(in the rows, 128 means zero)
Rotation paths and how fast each direction turns (deg/step)
Each turn is a multiple of 5 degrees from 10 to 175, or 0.
Each row of a path follows its step; steps can be skipped.
path 1
step 0: [128 121 132 128 121 134 123 128 119 119 130 130 130 127 139 133 121 133
 118 127 130 132 133 120 116 135 124 109 127 124 135 126 125 132 124 136
 131 130]
step 1: [129 129 138 127 124 123 127 140 119 123 125 130 132 129 127 124 131 127
 106 121 131 131 132 121 122 135 132 117 125 126 140 130 124 128 121 130
 125 135]
step 2: [130 127 129 127 130 120 126 136 135 127 134 133 130 123 131 121 127 129
 112 121 131 135 131 137 127 137 121 119 126 132 145 131 114 127 129 129
 122 130]
step 3: [138 117 136 121 127 124 122 128 129 132 131 137 119 123 130 133 128 123
 116 125 130 134 128 142 127 139 127 128 128 132 138 126 122 116 123 122
 125 135]
step 4: [128 110 128 122 129 128 124 126 128 125 127 133 128 123 132 131 121 137
 116 134 131 117 126 140 116 135 124 130 132 133 134 128 124 117 121 124
 120 129]
step 5: [124 115 130 119 129 123 122 126 127 125 131 131 132 132 131 128 128 140
 124 129 130 119 134 129 126 138 132 115 140 128 132 131 133 115 121 118
 128 133]
step 6: [131 117 136 125 116 123 124 133 128 125 138 134 131 131 141 123 121 136
 131 126 124 122 135 124 118 133 122 114 137 130 134 133 133 131 128 124
 128 134]
step 7: [126 123 141 122 110 120 126 138 122 128 128 129 131 130 140 128 128 131
 125 124 134 132 128 123 121 123 122 119 126 127 137 133 131 120 127 128
 126 141]
step 8: [127 130 131 121 116 125 121 140 129 129 133 130 126 127 124 128 127 137
 119 131 141 128 128 129 121 130 116 122 120 123 146 128 127 128 133 128
 122 133]
step 9: [128 128 133 117 127 131 121 131 124 129 130 138 126 127 125 131 120 131
 121 129 132 140 133 131 128 135 119 125 123 117 147 123 125 118 123 123
 133 128]
Directions:
[129 131 127 127 130 131 126 128 129 127 129 126 128 127 126 127 127 127
 123 128 122 129 127 133 128 128 131 129 124 128 131 130 126 127 126 129
 129 129]
45
path 2
step 0: [126 138 128 120 122 120 120 128 133 120 133 139 141 126 123 136 138 122
 130 130 124 132 131 129 126 135 136 126 119 133 126 122 121 134 134 124
 124 126]
step 1: [140 134 126 136 110 127 124 126 133 130 132 135 128 124 126 135 131 129
 130 123 114 134 138 132 124 137 127 119 127 122 130 125 130 130 129 127
 132 126]
step 2: [132 126 125 133 117 120 129 123 125 135 126 139 143 138 130 130 130 131
 127 128 117 132 135 122 128 129 134 134 122 135 121 117 124 130 131 125
 124 119]
step 3: [130 134 131 122 122 116 131 125 130 125 125 129 135 124 124 131 120 126
 125 126 116 137 145 124 128 131 130 124 119 122 136 132 122 130 136 120
 128 123]
step 4: [136 131 136 131 119 116 128 130 129 136 130 135 124 130 131 130 137 128
 122 122 123 131 138 130 126 133 126 140 117 121 128 120 120 123 119 120
 127 123]
step 5: [132 123 138 129 115 115 127 133 121 118 138 137 136 127 122 127 127 131
 120 132 122 131 134 126 136 126 135 127 123 128 128 127 126 124 131 121
 117 125]
step 6: [136 135 129 124 121 118 137 130 130 124 134 129 133 127 129 137 142 130
 126 121 123 130 130 131 126 135 135 127 127 118 129 128 119 118 140 120
 129 127]
step 7: [132 122 131 128 111 133 120 130 130 119 130 137 130 133 125 135 142 135
 122 121 125 133 138 123 127 129 132 134 120 130 124 132 126 127 128 123
 130 125]
step 8: [137 132 130 123 121 124 128 133 134 130 128 137 136 127 128 133 131 138
 122 131 127 135 136 131 138 131 128 117 120 134 121 119 124 126 143 123
 130 128]
step 9: [136 126 120 126 119 127 120 137 125 131 128 131 131 130 124 129 134 129
 132 121 116 134 138 117 132 132 128 132 127 119 132 120 118 123 136 125
 137 123]
Directions:
[128 131 128 129 126 129 128 129 124 126 129 130 124 126 127 129 126 127
 128 129 130 130 132 123 126 128 127 130 130 129 128 129 129 131 132 128
 124 131]
160
[123 126 130 127 128 127 126 125 128 126 125 133 132 127 127 124 128 128
 128 128 131 127 127 127 132 127 131 128 126 132 126 129 130 129 128 126
 125 126]
140
